In the rows, zero is written as 128.
Y: 4 groups of rows, each row roughly a mix of its group's hidden directions
Y (150 x 11)
[[162,139,160,142,143,175,108,134,102,118,89],
[134,106,181,125,144,168,109,108,89,125,116],
[145,105,112,153,76,95,93,142,113,117,112],
[141,109,81,106,118,142,73,124,139,119,158],
[105,170,128,122,119,181,140,84,120,130,144],
[102,93,102,137,119,137,96,152,139,173,95],
[144,101,98,97,131,181,126,123,91,105,133],
[104,131,167,114,140,167,158,104,115,163,101],
[138,130,169,129,148,154,149,112,77,119,91],
[116,120,117,122,121,53,138,124,146,161,120],
[105,118,103,76,111,87,138,137,138,156,153],
[124,149,120,167,110,72,127,160,133,102,107],
[82,142,99,117,127,176,136,127,159,124,161],
[87,143,177,123,160,124,151,142,102,127,99],
[98,129,145,155,90,79,124,143,104,158,139],
[82,167,157,150,133,134,167,135,159,122,120],
[97,133,185,118,141,171,136,123,94,125,125],
[120,105,97,123,98,133,98,119,164,181,130],
[129,125,131,170,132,104,99,158,95,108,82],
[147,165,165,137,138,140,154,108,118,75,144],
[105,161,166,146,136,126,150,142,83,90,117],
[130,100,120,164,72,135,97,150,153,144,134],
[87,148,164,118,149,124,172,124,167,141,130],
[131,136,132,122,171,146,165,158,116,75,117],
[151,100,79,103,111,157,97,120,107,129,102],
[137,84,109,101,141,157,114,108,134,181,117],
[119,133,154,171,102,84,122,144,173,135,118],
[129,91,112,155,74,116,99,137,107,139,100],
[104,122,193,123,121,134,157,118,153,147,155],
[112,157,152,118,162,179,162,120,129,98,131],
[147,137,143,132,128,143,113,140,68,76,121],
[162,105,133,126,118,171,108,120,124,162,79],
[94,132,112,104,131,171,168,134,91,121,154],
[148,127,154,143,144,71,120,145,102,137,87],
[167,139,122,144,127,75,110,129,122,78,132],
[128,106,123,164,93,78,128,129,144,165,106],
[144,112,130,174,79,98,98,151,144,128,128],
[151,113,142,157,104,93,78,141,120,146,96],
[132,81,89,113,127,89,113,100,116,157,117],
[110,141,157,175,152,175,134,108,131,120,99],
[120,144,114,106,143,132,166,158,160,101,176],
[119,115,86,131,90,89,130,157,150,155,152],
[121,132,99,118,103,170,152,129,179,127,161],
[138,159,145,140,144,109,177,128,131,74,138],
[103,149,138,110,140,110,175,138,183,125,145],
[121,129,92,119,107,101,141,152,190,122,149],
[137,94,110,119,90,108,104,98,118,114,176],
[102,135,148,139,151,183,149,150,107,95,108],
[115,132,107,109,136,166,164,106,134,94,175],
[124,105,82,138,93,98,102,141,165,144,142],
[120,145,173,135,160,82,121,110,106,137,96],
[72,112,79,104,138,127,111,137,118,134,102],
[110,109,104,125,131,103,143,111,165,189,120],
[127,92,152,114,87,151,138,135,164,129,173],
[88,139,133,153,72,116,135,136,107,156,156],
[137,125,81,130,154,87,91,157,115,148,113],
[107,153,134,106,175,171,137,97,127,131,99],
[101,126,104,100,144,181,145,126,93,100,139],
[146,107,61,119,99,123,113,146,146,139,145],
[129,114,90,116,116,150,77,126,81,108,133],
[125,130,97,85,154,177,138,99,153,142,131],
[109,153,138,111,153,170,172,125,98,98,141],
[128,153,168,89,145,126,142,109,108,99,170],
[150,148,131,136,94,95,154,134,118,96,180],
[128,125,73,131,118,133,119,142,156,91,174],
[160,133,94,150,116,85,106,147,93,100,121],
[118,102,115,169,95,156,104,143,153,155,98],
[82,78,113,106,107,145,134,147,150,144,107],
[170,128,101,152,89,127,119,163,157,108,104],
[87,144,148,123,161,119,181,133,116,104,152],
[174,127,84,105,143,108,123,131,101,89,136],
[155,138,112,86,166,141,149,94,105,124,160],
[100,115,66,129,99,119,102,141,157,132,145],
[128,102,155,128,108,106,143,142,190,148,154],
[139,77,167,110,117,168,143,111,106,147,124],
[161,144,101,112,116,98,129,115,153,98,178],
[170,133,174,149,140,114,114,118,87,120,97],
[162,136,185,129,143,139,140,122,91,133,93],
[168,130,156,144,127,109,102,124,71,106,113],
[142,118,106,131,101,56,106,149,123,133,127],
[122,124,128,124,131,200,146,94,138,141,153],
[124,161,178,147,168,123,132,125,91,140,103],
[119,135,77,109,136,181,115,112,100,110,114],
[119,155,121,87,164,163,160,97,110,121,140],
[157,113,79,129,83,108,108,133,146,139,157],
[142,131,133,149,130,68,117,127,86,145,93],
[142,129,122,137,143,170,112,133,72,89,109],
[119,173,144,144,153,101,148,161,154,133,89],
[132,118,124,100,106,63,141,159,119,158,133],
[103,145,127,110,151,176,170,128,146,106,161],
[106,152,147,128,159,182,165,115,138,104,138],
[135,117,133,100,139,187,149,104,155,136,164],
[119,118,128,95,125,66,137,154,124,161,152],
[161,148,128,139,163,163,135,98,78,115,129],
[152,117,130,146,100,125,61,110,96,128,130],
[111,136,130,120,162,89,187,108,113,110,123],
[161,112,146,128,141,120,119,140,92,144,65],
[141,145,106,119,156,149,147,123,110,131,60],
[146,109,104,106,99,63,130,142,130,140,150],
[134,144,169,147,81,100,110,149,164,114,137],
[135,95,164,114,121,166,120,129,71,116,125],
[128,131,103,85,158,145,168,108,96,107,152],
[122,116,83,93,124,176,130,116,101,105,106],
[122,107,87,150,105,96,102,151,168,143,148],
[131,102,139,104,130,197,118,102,118,150,142],
[107,120,140,101,142,196,150,106,115,132,145],
[141,90,119,99,137,175,122,134,79,128,111],
[137,134,147,151,145,103,114,141,72,131,80],
[118,107,77,119,106,105,115,147,161,137,169],
[134,131,124,83,170,127,158,95,88,137,144],
[126,158,130,152,117,79,118,149,179,129,151],
[108,149,118,114,107,170,136,88,164,156,151],
[135,144,136,115,163,150,154,118,121,81,177],
[115,164,184,164,112,138,120,143,122,96,131],
[161,133,165,156,105,92,89,150,131,126,151],
[109,147,72,122,137,90,139,139,166,121,147],
[150,140,164,166,141,119,104,134,94,119,81],
[124,128,85,107,131,83,152,131,177,125,148],
[124,150,136,130,143,74,151,130,75,111,112],
[137,125,126,129,155,192,133,117,79,127,115],
[103,141,127,107,135,98,156,128,189,135,158],
[170,109,144,120,125,187,157,104,122,131,144],
[121,134,152,129,88,130,115,82,150,169,158],
[135,111,126,179,108,92,92,133,129,152,96],
[106,125,157,145,113,87,87,166,130,130,158],
[131,114,168,170,88,129,84,119,111,140,122],
[151,121,165,144,95,89,130,135,170,135,158],
[84,142,83,108,153,141,134,125,109,117,86],
[135,104,101,107,94,78,119,157,132,164,137],
[139,136,141,169,148,175,103,95,121,99,109],
[112,121,142,168,117,66,147,143,136,155,117],
[149,150,187,127,159,125,116,144,123,139,86],
[132,125,104,142,96,94,156,147,186,127,138],
[117,138,144,100,165,178,149,117,147,119,168],
[156,112,174,115,119,134,103,80,103,141,148],
[146,133,80,156,110,78,128,151,128,104,112],
[112,156,160,119,181,98,157,126,125,115,102],
[112,139,168,117,136,74,135,130,81,121,113],
[133,95,91,127,80,90,122,113,145,156,134],
[130,140,177,115,159,131,144,105,72,130,117],
[168,117,168,137,102,115,136,113,117,103,177],
[159,150,150,149,91,109,94,163,157,114,135],
[129,137,173,111,153,177,129,108,86,127,137],
[158,120,141,101,133,186,99,125,119,97,153],
[114,157,138,127,135,191,155,133,158,133,100],
[102,138,102,99,144,159,179,143,158,121,148],
[92,117,112,119,129,161,140,140,178,158,162],
[126,122,112,138,129,58,123,144,151,155,100],
[100,138,77,103,145,174,142,120,114,103,129],
[101,94,87,110,136,125,133,109,154,176,110]]
the one row of each list that fits no group (the others fit one group, some only roughly)
  * K159: [102,129,145,109,119,149,185,137,123,115,175]
  * K815: [144,170,180,132,135,146,129,154,89,127,108]
  * K543: [136,152,150,118,179,155,149,117,108,88,105]
  * K533: [81,129,132,154,114,161,110,129,150,165,92]
  * K340: [115,96,84,135,88,124,107,132,156,168,131]
  * K613: [100,122,114,81,154,146,160,114,165,144,152]
  * K284: [117,128,125,143,115,74,120,157,71,138,126]
  * K538: [147,131,114,173,108,89,105,155,103,116,94]
  * K943: [137,164,150,110,153,136,175,134,109,83,141]
  * K531: [111,168,179,113,165,127,154,125,105,110,137]
	K815
  * K824: [177,103,149,150,123,95,111,117,133,171,111]
  * K56: [149,96,144,146,104,119,79,130,134,162,165]
  * K504: [107,143,115,87,164,112,166,115,101,147,98]
  * K160: [117,117,89,104,125,167,146,144,165,147,90]
  * K723: [118,138,143,107,147,181,175,113,154,123,150]
  * K745: [146,153,169,148,153,167,139,122,107,102,94]
  * K665: [131,149,156,110,162,182,133,131,166,116,147]
  * K688: [144,113,186,151,93,109,115,124,100,123,154]
  * K103: [117,136,121,107,175,180,149,135,166,134,133]
  * K307: [99,116,91,96,112,106,121,145,166,150,164]
  * K781: [110,139,125,95,171,115,157,133,71,124,128]
	K504
  * K860: [112,96,93,114,95,160,106,129,121,173,143]
  * K924: [151,146,101,122,146,103,135,156,116,64,129]
  * K26: [103,126,176,117,128,186,143,101,121,138,140]
  * K713: [143,109,97,117,130,91,154,137,175,154,96]
  * K400: [153,139,181,140,155,162,129,108,104,119,97]
  * K578: [121,156,131,152,149,158,105,120,87,100,84]
  * K273: [109,143,192,152,119,143,158,112,157,136,122]
  * K165: [111,143,175,134,169,152,148,115,113,87,140]
  * K314: [123,100,107,153,96,94,102,127,158,170,114]
  * K869: [111,161,154,121,163,98,169,133,138,96,150]
  * K4: [75,155,139,112,149,138,155,157,116,103,99]
	K165
  * K970: [145,150,129,140,113,64,126,114,174,134,136]
  * K166: [92,155,160,116,167,128,171,110,112,109,140]
  * K738: [108,135,68,111,129,129,106,124,121,96,169]
  * K350: [105,141,143,124,163,122,186,140,169,145,128]
  * K208: [110,153,118,124,128,83,143,137,182,146,159]
  * K702: [140,148,134,133,169,94,153,110,95,119,82]
  * K992: [108,154,85,105,142,159,154,156,147,109,101]
  * K670: [165,136,97,154,118,149,77,110,135,106,105]
  * K406: [169,113,152,124,141,109,151,113,165,118,177]
  * K75: [149,126,78,90,133,145,146,125,172,124,153]
  * K683: [149,153,129,131,130,136,124,149,92,59,134]
  * K293: [143,156,158,100,156,95,143,107,86,113,149]
	K208
  * K600: [146,97,134,145,87,146,86,129,96,162,140]
  * K807: [130,115,116,161,108,76,114,135,113,159,86]
  * K859: [95,124,193,153,117,156,129,120,105,141,126]
  * K6: [139,138,157,167,83,126,111,111,175,126,144]
  * K507: [154,146,140,118,178,127,139,115,70,124,115]
  * K950: [96,143,152,105,172,131,163,106,128,119,168]
  * K516: [154,119,143,144,120,58,106,158,127,135,133]
  * K649: [170,94,159,130,114,93,102,150,100,121,146]
  * K595: [148,143,121,122,147,59,130,134,91,112,115]
  * K77: [162,104,62,112,127,142,107,142,149,121,124]
	K600
